In the rows, zero is written as 128.
Where one turn sends some rows of the set: a few examples, then the rows asked
Zuz: [163 136 118 163 125 124 178 116 118 121  97 140 141 146]
zuf: [ 97 106 168 108 138 118 147 154 107  97 103 142  90 127]
gef: [119 134 109 114 167 143 114  84 123 113 126 121 158 139]
dud: [157 141 152 128 109 104 143 160 159 148 162 133 107 141]
zafoz: [119 129 149 103 145 117  83 138 127 124 175 139 149 131]
pak: [144 133 143 163 110 117 136 174 136 161 160 135 130 141]
lapo: [101 124 156 105 116 130 145 178  98 117  98 114 109 121]
kivo: [ 84 104 129 135 106 153 140 143 124 133  94 134  94 118]
soze: [ 92  95 145 113 118 148 135 134 120 112 104 152  85 123]
Big: [ 78  98 154 128 134 132 137 131 119 106  97 149  94 125]
vab: [111 121 158 100 153 109  84 126 133 126 159 121 152 151]
pulup: [122 127 110 123 167 147 127  94 110  96 116 124 163 131]
Levu: [116 128 107 120 160 136 131  82 108 104 115 138 153 154]
faz: [157 127 150 149 114 106 141 170 132 154 174 123 119 125]
mep: [118 128 103 114 164 134 121  98 120 105 112 125 169 147]
Damod: [119 130 119 125 155 151 135  93 128  83 112 120 163 147]
siba: [ 89 125 146 118 107 129 140 176 112 139  96 109 106 120]
vomu: [113 123 136  97 165 100  99 136 128 129 172 125 138 136]
mak: [169 137 113 160 126 133 180 117 116 129 105 136 124 130]
Nani: [141 132 130 129 158 142 130  78 109 102 107 114 145 155]
Dup: [ 89  94 141 118 112 144 128 125 120 107  97 143  93 124]
Febim: [159 129 118 173 108 139 175 116 113 134 113 142 134 144]
pevav: [ 96 111 129 113  96 159 133 155 114 128  98 124 103 119]
bovem: [123 112 121 134 162 144 132  85 118 102 103 120 158 148]
sego: [ 93 101 168 107 130 108 130 147 114  97 104 134  90 130]
noke: [162 135 120 160 118 139 185 121 141 120 108 126 123 137]
sapa: [104 118 155 111 111 115 142 176 104 119  95 108 101 123]
Diz: [163 139 149 137 108 101 141 158 136 156 162 145 111 132]
rep: [111 126 139 118 170 105 102 159 133 131 167 118 147 143]
lubak: [119 117 136 103 149 109  87 142 145 130 174 129 147 133]
Difud: [110 125 107 129 183 126 132  97 123 108 115 140 151 158]
nete: [112 137 151  92 143 119  91 134 145 116 167 127 147 148]
Pes: [157 130 159 134 106  98 130 160 145 168 154 125 112 142]
Fel: [170 143 162 158 112 106 149 151 134 150 157 133 118 131]
vip: [144 129 109 173 124 139 168 114 127 140 108 154 128 160]
dib: [151 140 158 147 123 107 137 180 155 161 135 115 138 124]
lodip: [127 128 156 113 153 108  92 133 143 135 181 128 136 128]
leto: [ 79 122 169 112 137 109 136 163 108 114 101 125 102 129]
Beda: [101 109 129 122  91 148 140 155 114 125  90 115 102 119]
Kebed: [116 132 160 105 173  90 102 139 154 126 140 131 143 138]
Vaz: [129 131 149  93 160 117  85 117 125 126 159 104 137 145]
Tumu: [163 123 152 156 107 100 144 158 145 148 159 147 119 133]
Muz: [168 129 159 136 114 114 119 150 141 157 170 112 107 132]
muti: [178 129 140 168 112 142 163 108 123 134 116 124 113 142]
kabo: [163 148 115 160 127 139 174 103 115 132 102 126 140 143]
naz: [148 131 125 174 108 152 156 123 148 149  95 137 146 133]
Nepa: [168 121 123 165 117 133 177 116 133 145  98 125 122 141]
Ges: [115 123 127 132 160 136 122  82 147 113  98 151 150 148]

zuf goes to soze
bovem goes to Nepa
Tumu goes to lubak
Now find these:
sego goes to Dup
Febim goes to faz
zafoz goes to pulup
Big goes to kivo
Kebed goes to Ges
Muz goes to Vaz
Fel goes to lodip
nete goes to Damod
vip goes to pak

